In the rows, 128 means zero.
One turn sends every row of this set to another row. A few are shown first. Where does it send the rows asked after them?
K356: [127 138 130 141 133 119 130 127 114 132  93 102 149 122  97 139 149 135
 152 138 117 114 118 113 136 118 125 110 133 146 105 122 118 145]
K294: [146 101 161 137 113  93 112 134 190 150 123 126 105 139 118 128 152 111
 151 137 114 116 121 123  98 133 150 112 143 136 152 119 142 142]
K958: [124 133 134 146 124 122 129 118 115 133 100  99 145 120  93 137 146 133
 159 131 115 113 118 115 128 120 135 109 124 146 100 114 123 143]
K514: [151 140 142  98  85 140  93 114 167 132 128 148 123 142 109 100 150 110
 128 149 132 119 139 163  94 102 127 130 113  86 140 109 158 172]
K797: [153 137 136 102  87 127  89 113 171 138 131 143 112 147 107 100 144 106
 129 140 126 104 151 165  94 102 121 128 121  87 140 122 158 169]
K323: [138 132 137 142 117 123 118 109 141 179 108 179 122 107  96  99 143 145
 108 146 110 125 122 150 147  96 120 102 114 137 148 156 134 132]
K785: [136 135 146 129 129 126 114 127 140 115 137 125 123  98 172 118 167 146
 113 141 123 115 144 147 132 132 153 119 121 121 147 147 136 131]
K941: [128 144 130 140 120 110 127 118 158  89 108 124 140 126  97 160 163 116
 145 118 151 111 136 133 109 101 122 142 112 114 118 114 155 154]
K140: [151 133 146 104  90 135  92 115 170 131 124 143 118 153 112  96 141 105
 126 144 123 110 144 171  92 101 124 126 117  94 141 121 151 179]
K621: [140 124 130 139 126 121 114 113 143 174 113 179 126 105 100  96 142 144
 111 143 113 136 125 147 151  97 129 107 112 141 153 147 131 130]
K329: [154 167 109 150 107 128 115 118 153 158 129 131 131 144 107 106 132 131
 125 154 128 111 111 140 132  54  85  93 148  92 130 104 136 129]
K210: [134 138 151 129 129 126 120 128 131 120 134 127 119  96 162 123 167 150
 117 139 119 103 151 147 125 133 146 124 112 124 143 153 142 127]
K662: [140 131 117 157 106  92 128 102 148 123 131 123 140 171 118 150 136 121
 121 153 130 127 118 134 108  94  87 136 154  81 137  99 161 136]
K545: [155 106 160 134 112 100 129 126 184 149 121 129 111 133 111 129 163 116
 152 142 118 120 113 120  97 136 154 108 137 142 156 104 143 142]
K488: [142 126 135 138 122 132 116 105 156 172 105 171 132 100  95  99 142 145
 100 145 119 142 121 154 144  99 115  97 118 136 150 146 128 132]
K36: [118 133 136 145 128 118 127 117 117 137  97 106 148 130  94 140 153 140
 145 124 113 121 119 117 136 123 132 105 122 152 105 119 120 141]
K903: [150 109 163 137 116  94 113 132 195 148 124 127 109 134 118 125 153 113
 150 142 117 119 122 125 104 135 153 104 142 140 151 112 141 148]
K309: [138 127 112 149 110  96 132 107 150 124 121 122 138 176 119 151 135 116
 127 159 135 122 118 126 104  93  94 133 153  91 128  94 164 144]
K551: [146 106 158 137 114  91 121 134 186 154 131 128 105 133 112 133 156 118
 152 140 119 114 131 118 101 138 151 111 141 140 151 116 153 142]
K946: [133 133 147 125 132 125 107 134 141 115 136 126 118  98 168 119 167 144
 115 135 126 109 148 144 127 132 145 128 116 120 145 147 132 130]
K271: [130 143 121 135 126 113 130 119 153  89 101 123 139 127 102 159 155 111
 153 133 149 105 136 129 107 105 118 144 124 119 111 111 152 154]
K171: [129 167 123 151 129 175 112 103 127 137 115 127 129 129 143 125 135 131
 123 148  99  95 116 131 147 103  92 105 130 140 114 117 122 121]
K361: [138 125 131 141 122 128 121 109 145 168 112 182 127 105 102  97 141 140
 104 146 118 137 122 152 153  94 130 105 115 136 157 150 135 138]
K9: [141 128 133 174  99 141 123 122 130 168 136 156 106 161 153 115 138  95
 115 160 101 138 122 163 103 112 115 116 108 103 141 133 142 114]
K124: [144 128 137 177 101 146 118 114 142 167 129 147 117 156 148 117 140  92
 113 164 104 147 120 157 102 120 115 108 112  90 141 123 146 109]
K377: [142 127 138 179  99 144 128 120 134 167 130 153 110 165 146 110 139  90
 115 158 106 139 122 165 103 114 120 110 109  99 144 132 142 122]
K90: [158 164 100 155 118 125 117 118 146 154 117 133 135 140 110 117 130 125
 123 160 132 108 111 138 130  56  81 103 144  89 124 103 135 135]
K741: [154 166 109 160 119 125 121 115 154 154 123 134 129 135 110 111 135 135
 128 156 129 105 110 141 133  60  77 100 149  92 135 104 128 127]
K89: [129 158 128 147 127 169 117 104 120 136 114 120 128 124 140 124 135 141
 128 155 101  89 115 121 146 101  89 110 138 139 118 114 119 130]
K479: [136 160 118 152 139 163 120 108 122 139 109 125 136 128 143 131 132 133
 122 158 102  95 114 123 148 100  85 113 138 134 114 118 123 129]
K694: [151 132 139 100  88 132  95 116 169 139 127 148 114 149 110  98 139 107
 130 140 124 112 140 173  88  91 121 131 117  93 138 126 152 172]
K578: [141 132 135 175  98 139 122 114 139 176 133 152 104 166 147 113 141  93
 115 156 102 127 124 161 103 120 108 111 116  94 137 136 144 115]
K568: [136 127 125 151 108  99 134 104 161 123 135 122 135 178 122 149 140 120
 124 150 129 123 115 126 106  91  96 135 153  89 140  98 171 135]
K985: [128 141 125 139 119 111 126 110 155  95 112 130 141 125  94 162 150 110
 148 125 150 113 134 134 107 109 116 146 117 116 109 108 159 157]
K300: [143 136 151 126 122 136 119 125 134 109 128 119 122  96 166 124 173 146
 107 140 122 112 142 148 119 133 139 117 116 125 148 145 129 128]

K903 moves to K785
K946 moves to K621
K309 moves to K271
And these:
K323 moves to K578
K662 moves to K985
K514 moves to K545
K36 moves to K171

